In the data rows, 128 means zero.
Every row has a hidden score. How much higher is the second row's score than the first row's in each pair? 20 means about the same, 40 much higher and 0 much lower. The score is a weighted sum of the row's numbers plus the product of two more (or one squared), each taken from its middle value.
array([102, 147, 128, 157, 185, 149, 134, 126, 115, 148, 125, 102])
array([154, 100, 102, 127, 141, 125, 162,  83, 120, 120, 157, 134]): 2
array([130, 118, 132, 108, 130, 100, 126, 120, 107, 138, 103, 109])
array([199,  71,  66, 172, 179, 155, 196, 130, 166,  99, 173, 135]): 21
array([144, 109,  99, 138, 147, 129, 153, 125, 137,  99, 184, 147])
array([109, 150, 154, 114, 115, 133, 112, 149, 139, 122, 103, 134]): 18
array([ 87, 178, 151, 158, 116,  98, 114, 131, 139, 110,  75, 156])
array([131, 100, 106, 123, 145, 129, 140, 120, 118, 107, 165, 137]): 12
array([ 85, 122, 162,  45,  54,  61,  96, 199,  83, 132, 132, 160])
array([ 95, 134, 178,  99,  90,  76,  97, 143,  91, 126,  77, 146]): 20
array([163, 103,  85, 153, 154, 141, 175, 113, 156,  94, 160, 139])
array([163, 130, 139,  82,  84,  94, 113, 137,  99, 133, 113, 144]): 17
array([110, 133, 153, 119, 106, 113, 108, 159, 106, 146,  78, 129])
array([130,  81,  84, 135, 166, 113, 162, 145, 133, 108, 164, 130]): 32
array([149,  94, 104, 141, 181, 151, 162, 123, 140, 132, 158, 116])
array([128, 137, 109, 180, 168, 164, 159, 102, 166, 130, 138, 109]): 22
array([132, 112, 119,  73,  88,  79, 122, 140,  96, 113, 130, 142])
array([128, 129, 148, 120, 122, 116, 114, 137, 120, 131, 101, 123]): 17
array([151,  95,  75, 149, 155, 133, 171, 114, 134, 115, 172, 120])
array([138,  77, 113, 140, 146, 136, 162, 104, 141, 108, 180, 145]): 33
array([ 88, 164, 140, 129,  94, 108,  81, 150, 114, 148, 109, 116])
array([147,  94,  91, 128, 157, 124, 164,  93, 132, 131, 173, 145]): 25
array([121, 102, 136, 111, 127, 106, 142, 140, 133, 104, 148, 155])
array([ 82, 163, 180, 128, 106, 142,  70, 150, 141, 110, 111, 155]): 21
array([117, 142, 134, 164, 154, 170, 121, 138, 140, 151, 133, 104])
array([ 75, 168, 173, 125, 114, 116,  90, 160, 119, 126, 102, 146]): 27
array([109, 116, 132, 125, 133, 123, 134, 135, 129, 118, 123, 141])
array([152, 105, 111, 120, 130, 127, 148, 134, 147, 120, 174, 144]): 22
array([106, 121, 149, 120, 135, 116, 127, 150, 130, 114,  95, 124])
array([175,  88, 101, 144, 156, 137, 168, 108, 128, 116, 154, 121]): 22
array([193,  68,  64, 134, 150, 111, 191, 100, 137, 118, 169, 109])
array([103, 168, 163, 145, 102, 107,  73, 174, 118, 132,  79, 136]): 16
array([150,  84,  87, 143, 156, 137, 181, 117, 139, 111, 179, 129])
array([239,  54,  52, 158, 176, 156, 222, 100, 198, 117, 194, 127]): 25
array([205,  76,  60, 127, 162, 140, 205,  99, 166, 105, 167, 143])
array([105, 178, 180, 119, 108, 114,  91, 156, 115, 149,  84, 131]): 17
array([ 99, 135, 145, 124, 131, 141, 107, 125, 125, 131, 119, 147])
array([135, 122, 123, 109, 136, 128, 118, 118, 118, 129, 121, 139]): 20
array([147, 102, 128,  64,  64,  63, 129, 135, 106, 122, 145, 142])
array([119, 125, 120, 154, 125, 146, 135, 125, 135, 137, 114, 111]): 17
array([134, 155, 118, 155, 145, 153, 130, 109, 141, 148, 120, 112])
array([132, 140, 118, 135, 137, 169, 133, 105, 139, 130, 130, 107]): 20
array([ 93, 137, 150, 119, 123, 153,  96, 144, 104, 139, 114, 147])
array([121, 113, 116, 137, 144, 138, 123, 138, 137, 143, 126, 133]): 21
array([ 93, 151, 143, 108, 120, 130,  96, 132, 103, 146,  97, 125])
array([123, 127, 105, 171, 178, 187, 158, 115, 155, 137, 142,  98]): 19
array([ 92, 155, 163, 107,  96, 101,  77, 180, 117, 118, 107, 141])
array([ 81, 158, 163, 128, 127, 140,  82, 150,  95, 127,  80, 137]): 15
array([109, 114, 124, 106, 146, 137, 129, 135, 131,  97, 136, 162])
array([124, 111, 134, 117, 131, 123, 133, 115, 135, 128, 117, 122]): 17
array([111, 148, 141, 108, 125, 137, 116, 125, 123, 129, 101, 144])
array([113, 124, 113, 109, 136, 138, 134, 101, 127, 124, 139, 121]): 22
array([138, 104, 111, 130, 124, 146, 141, 110, 145, 120, 174, 124])
array([144, 118, 105, 159, 157, 191, 154, 102, 165, 146, 160, 120]): 14
array([140, 111, 101, 115, 133, 111, 153,  89, 126, 134, 139, 129])
array([105, 126, 134, 122, 132, 122, 114, 132,  96, 140,  67, 138]): 12
array([ 97, 161, 180, 123, 102, 118,  83, 142, 100, 157,  80, 132])
array([182, 110,  72, 194, 188, 192, 172,  99, 207, 120, 164,  94]): 26
array([174,  74,  70, 130, 149, 150, 188, 132, 159, 112, 166, 149])
array([109, 108, 112, 150, 158, 143, 148,  96, 133, 139, 151, 131]): 18
array([164,  98, 103, 140, 127, 111, 141, 115, 140, 116, 158, 131])
array([ 87, 163, 174, 117, 105, 100,  83, 148, 100, 142,  78, 145]): 17
array([119, 125, 123, 144, 153, 119, 135, 107, 129, 125, 131, 128])
array([ 98, 149, 142, 115, 108, 122,  95, 144, 128, 133, 107, 132]): 17
array([ 95, 144, 165, 127, 111, 119,  90, 124, 120, 140,  82, 128])
array([123,  95, 133,  40,  59,  35, 126, 160, 126, 128, 162, 161]): 28
array([101, 132, 148, 131, 120, 120, 105, 130, 143, 141, 104, 141])
array([118, 148, 171,  88,  93,  87,  99, 160, 112, 119, 109, 155]): 19
array([100, 105, 135, 138, 160, 107, 137, 135, 100, 113, 137, 134])
array([147, 150, 152, 107,  85, 101, 115, 132, 131, 107, 120, 144]): 25
array([115, 155, 154, 127, 116, 126,  94, 145, 122, 150,  89, 132])
array([122, 120, 132, 114, 128, 122, 124, 136, 108, 130, 127, 121]): 19
array([184, 108, 119,  62,  71,  39, 137, 126, 104, 125, 135, 144])
array([ 41, 178, 181, 125,  62, 132,  84, 162, 110, 167,  54, 105]): 24
array([136, 132, 113, 195, 181, 188, 161,  76, 172, 134, 143,  84])
array([ 78, 157, 144, 131, 122, 136,  97, 152, 133, 132,  90, 148]): 22
array([111, 116, 113, 140, 129, 132, 124, 101, 139, 126, 113, 119])
array([123, 135, 143, 129, 124, 114, 118, 126, 104, 166,  85, 110]): 12
array([119, 146, 132, 126, 107, 137, 124, 127, 134, 147,  99, 113])
array([143, 105, 110, 119, 136, 123, 132, 107, 135, 130, 116, 135]): 21
array([153, 109,  90, 145, 145, 149, 156,  91, 145, 125, 167, 126])
array([138, 115, 152,  76, 103,  77, 127, 137, 116,  89, 152, 184]): 21
array([119, 119, 106, 146, 154, 165, 140, 107, 147, 124, 159, 115])
array([103, 148, 160, 117, 124, 143,  89, 141, 114, 139,  89, 127]): 15
array([169,  97, 120, 133, 159, 131, 160, 145, 129, 124, 166, 143])
array([122, 131, 155, 113, 135, 119, 112, 122, 115, 130,  84, 153]): 22
array([143, 133, 161, 104, 124, 107, 111, 144,  99, 106, 131, 123])
array([ 94, 132, 157,  87, 102, 107, 100, 152, 117,  93, 116, 193]): 28
array([145, 117, 111, 122, 130, 135, 153, 109, 126, 130, 146, 127])
array([113, 103, 135, 114, 152, 139, 122, 123, 113, 119, 125, 144]): 18
array([211, 109,  97,  59,  86,  28, 155, 112,  80, 142, 130,  93])
array([109, 126, 181, 115, 120, 113, 103, 143, 115, 137,  79, 116]): 15
array([168,  83,  75, 138, 147, 144, 175, 121, 149,  93, 162, 143])
array([170, 100,  98, 180, 176, 189, 181,  91, 186, 122, 157,  96]): 23
array([178,  76,  80, 168, 154, 143, 183,  97, 155, 108, 210, 126])
array([ 71, 206, 190, 132,  69, 112,  62, 151,  85, 176,  74, 108]): 3
array([134, 139,  98, 159, 133, 143, 155, 103, 129, 107, 167, 128])
array([173,  96,  87, 112, 135, 119, 169, 114, 133, 135, 168, 107]): 18
array([154, 110,  89, 124, 132, 121, 168, 117, 153, 136, 189, 106])
array([143, 106,  89, 135, 140, 156, 152, 116, 150,  99, 176, 129]): 19
array([ 98, 165, 155, 120, 109, 134,  84, 145, 123, 136,  94, 125])
array([111, 136, 134, 109, 119, 120, 111, 135, 111, 142, 100, 123]): 20
array([171,  97,  70, 136, 156, 125, 172, 107, 143, 116, 156, 128])
array([103, 141, 155,  69,  84,  92, 101, 155,  92, 114, 125, 156]): 17
array([109, 131, 140, 129, 132, 137, 108, 138, 121, 147,  90, 134])
array([132, 130, 163, 106, 119,  84,  98, 162,  90, 129, 110, 127]): 19
array([139, 109, 102, 120, 129, 129, 157, 107, 128, 134, 137, 108])
array([ 97, 147, 162, 136, 124, 120,  95, 161, 117, 122,  93, 122]): 15
array([167, 114,  90, 177, 187, 186, 173,  63, 196, 128, 167,  73])
array([122, 118, 138, 137, 136,  97, 131, 133, 124, 132, 100, 134]): 15
array([136, 109, 123, 102, 133, 134, 135, 136, 136, 129, 134, 129])
array([113,  82,  99, 141, 152, 150, 147, 138, 134, 110, 180, 137]): 21
array([140,  99,  87, 106, 139, 117, 159,  87, 120, 135, 166, 125])
array([105, 130, 149, 118, 129, 141, 109, 148, 117, 135, 100, 136]): 13
array([103, 189, 170, 153, 109, 144,  90, 153, 121, 142, 122, 125])
array([113, 115, 131, 120, 143, 120, 131, 122, 105, 129, 112, 129]): 21
array([140, 119, 106, 118, 151, 137, 148, 113, 131, 127, 144, 126])
array([171, 106,  95, 179, 169, 166, 173,  88, 188, 118, 163,  99]): 20
array([115, 127, 163, 107,  88,  61, 124, 128,  89, 125, 109, 138])
array([140, 120, 132, 114, 139, 126, 139, 138, 152, 126, 150, 132]): 25
array([161,  70,  78, 154, 117,  92, 138, 129, 113, 136, 130, 144])
array([121, 130, 129, 154, 164, 169, 138, 108, 152, 150, 122,  91]): 16
array([104, 142, 131, 135, 128, 147, 125, 112, 125, 130, 143, 126])
array([110, 197, 201, 131,  91, 113,  61, 172, 112, 138,  90, 132]): 14
array([114, 165, 148, 125, 124, 145, 103, 136, 136, 114, 111, 108])
array([136, 131, 129,  97, 111, 118, 130, 130, 119, 105, 140, 147]): 21
array([154, 108, 123, 112, 132, 117, 148, 143, 166, 100, 183, 181])
array([126, 151, 190, 116,  90,  91,  93, 179, 102, 152, 142, 148]): 7
array([ 85, 203, 186, 128,  82, 120,  80, 167, 100, 143,  94, 105])
array([103, 170, 163, 127,  88, 111,  95, 123, 103, 160,  98, 116]): 23
array([143, 118, 107, 133, 140, 125, 152, 132, 129, 120, 161, 142])
array([119, 144, 154,  88,  72,  94,  99, 142, 103, 128, 106, 147]): 21
array([ 88, 141, 180,  84,  92, 128,  94, 162, 114, 136, 120, 139])
array([ 98, 193, 173, 173,  99,  86,  92, 151, 113, 149,  94, 123]): 19
array([124, 132, 122, 126, 128, 143, 141, 139, 137, 110, 146, 133])
array([ 44, 190, 188, 113,  86, 122,  53, 195, 128, 122, 105, 160]): 24
array([102, 157, 189,  76,  51,  54,  79, 156, 102, 123,  93, 175])
array([128, 128, 114, 137, 131, 146, 135, 105, 135, 118, 164, 138]): 21
array([121, 139, 135, 132, 145, 144, 116, 140, 132, 126, 122, 109])
array([132, 143, 109, 172, 169, 183, 152, 128, 131, 145, 121, 101]): 15
array([133, 137, 130, 124, 132, 122, 125,  99, 114, 133, 136, 124])
array([136, 151, 142,  99,  90, 113, 120, 169, 112, 128, 105, 149]): 17
array([201, 124,  80, 216, 233, 205, 184,  59, 185, 116, 148,  57])
array([118, 151, 151, 135, 103, 124,  99, 129, 109, 124,  94, 123]): 20
array([215,  88,  68, 198, 214, 214, 204,  76, 204, 133, 185,  75])
array([132, 184, 154, 143, 130, 172,  96, 149, 110, 163,  92, 125]): 12
array([149, 119, 100, 131, 138, 125, 151, 101, 124, 119, 158, 134])
array([148, 136, 104, 200, 194, 200, 159,  81, 167, 127, 167,  74]): 18
array([149, 108, 122,  97, 124, 109, 153, 114, 125, 107, 153, 151])
array([120, 118, 129,  74,  61,  81, 104, 171, 116, 111, 130, 173]): 21
array([203,  62,  64, 141, 165, 141, 186, 115, 154, 103, 191, 119])
array([132, 164, 126, 135, 127, 174, 144, 118, 155, 138, 131, 126]): 22
array([124, 103, 146,  68,  90,  65, 105, 129,  93,  93, 132, 128])
array([105, 165, 164, 124,  94, 119,  85, 146, 119, 140, 111, 129]): 17
array([124, 118, 107, 149, 143, 132, 126, 104, 113, 122, 141, 140])
array([127, 113, 115, 117, 147, 120, 124, 109,  96, 142, 119, 115]): 19
array([119, 124, 131, 127, 125, 114, 129, 124, 133, 131, 119, 128])
array([130,  96,  93, 161, 155, 157, 182,  98, 149, 135, 154,  97]): 23
array([ 67, 164, 171, 142, 134, 171,  73, 144, 155, 107, 104, 154])
array([144,  95,  99,  92, 134, 158, 146, 102, 113, 138, 140, 117]): 21
array([111, 117, 154, 124, 129, 125, 124, 137, 115, 150, 113, 119])
array([132, 190, 136, 186, 158, 186, 121, 113, 151, 142, 140,  88]): 24
array([ 98, 139, 143, 102, 126, 127, 113, 140, 102, 140, 105, 129])
array([ 96, 162, 150, 133,  98, 134,  83, 147, 107, 145,  96, 124]): 17
array([137,  92, 111, 110, 119, 121, 145, 127, 114, 116, 148, 121])
array([140, 115, 104, 137, 136, 132, 160,  92, 164, 144, 162, 127]): 21
array([104, 139, 159, 125, 118, 119, 104, 144, 100, 141,  86, 128])
array([126, 121, 120,  92, 135, 113, 125, 117, 117, 119, 100, 145]): 30
array([158, 110, 100, 149, 154, 157, 163, 116, 157, 126, 151, 137])
array([117, 108, 102, 114, 149, 152, 141,  85, 129, 109, 121, 138]): 23
array([135,  95, 101, 119, 140, 120, 146, 121, 143, 126, 152, 134])
array([105, 144, 157,  98,  93,  92,  95, 153,  93, 133,  87, 143]): 14
array([154, 109,  97, 164, 166, 162, 162, 111, 173, 130, 138, 126])
array([ 94, 188, 159, 123,  89, 103,  85, 148,  93, 140,  74, 124]): 17
array([158,  78,  96,  82,  79,  78, 151, 192, 147,  98, 160, 144])
array([195,  71,  67, 164, 189, 154, 204, 126, 164, 106, 179, 138]): 17
array([ 93, 176, 181, 149,  92, 115,  68, 166, 103, 127,  85, 136])
array([111, 100, 119, 121, 139, 157, 133, 132, 152, 110, 160, 159]): 31
array([167, 118,  81, 132, 147, 143, 170,  93, 137, 141, 177, 137])
array([112, 138, 151, 106, 110, 129, 108, 137, 121, 131,  96, 144]): 16
array([187, 115, 110, 120, 117, 128, 161, 127, 140, 112, 161, 146])
array([130, 114, 115, 120, 144, 139, 145, 129, 133, 113, 158, 146]): 18
array([116, 132, 173, 101,  88,  95,  83, 166,  64, 118,  80, 139])
array([133,  82, 135, 109, 120,  96, 138, 151, 139, 128, 122, 177]): 23
array([ 98, 187, 170, 122,  85, 112,  69, 164, 110, 146,  97, 125])
array([133, 114, 113, 136, 138, 137, 146, 110, 132, 114, 148, 146]): 25
array([114, 187, 172, 116, 109,  89,  88, 151, 100, 129,  84, 136])
array([110, 125, 134, 170, 154, 183, 137, 109, 158, 121, 117, 142]): 19
array([135,  77,  83, 154, 165, 173, 158,  92, 166, 124, 177, 106])
array([116, 151, 120, 171, 153, 176, 127, 141, 128, 145, 123,  93]): 6
array([105, 151, 161, 124, 108, 118, 107, 147,  96, 142,  82, 130])
array([106, 191, 164, 140, 103, 118,  75, 147, 123, 156,  85, 113]): 27
array([120, 147, 109, 141, 130, 141, 122, 100, 142, 110, 173, 116])
array([ 87, 142, 156, 124, 107, 144,  84, 161, 120, 127,  83, 147]): 17
array([133, 122, 122, 130, 128, 128, 129, 117, 129, 113, 133, 127])
array([117, 130, 146, 116, 119, 106, 101, 127, 119, 145,  84, 118]): 17
array([159, 100, 115,  92, 108,  61, 148, 131, 131, 108, 155, 158])
array([128, 112, 114, 124, 139, 138, 147, 108, 140, 111, 163, 139]): 18
array([165,  99,  81, 177, 181, 172, 157,  74, 199, 147, 164, 115])
array([ 81, 166, 149, 168, 116, 145, 113, 138, 118, 172, 109,  78]): 9
array([116, 121, 118, 116, 119, 144, 112, 121, 123, 125, 111, 137])
array([120, 135, 148, 115, 122, 129, 120, 125, 123, 126, 106, 147]): 18
array([ 88, 180, 145, 158, 102, 116, 104, 147, 124, 134,  61, 126])
array([114, 136, 155, 130, 112, 109,  98, 139, 107, 144,  79, 133]): 18
array([118, 149, 149, 125, 123, 167,  94, 162, 121, 137, 104, 137])
array([179, 159, 128, 150, 114, 127, 132, 101, 124, 146, 177, 136]): 23
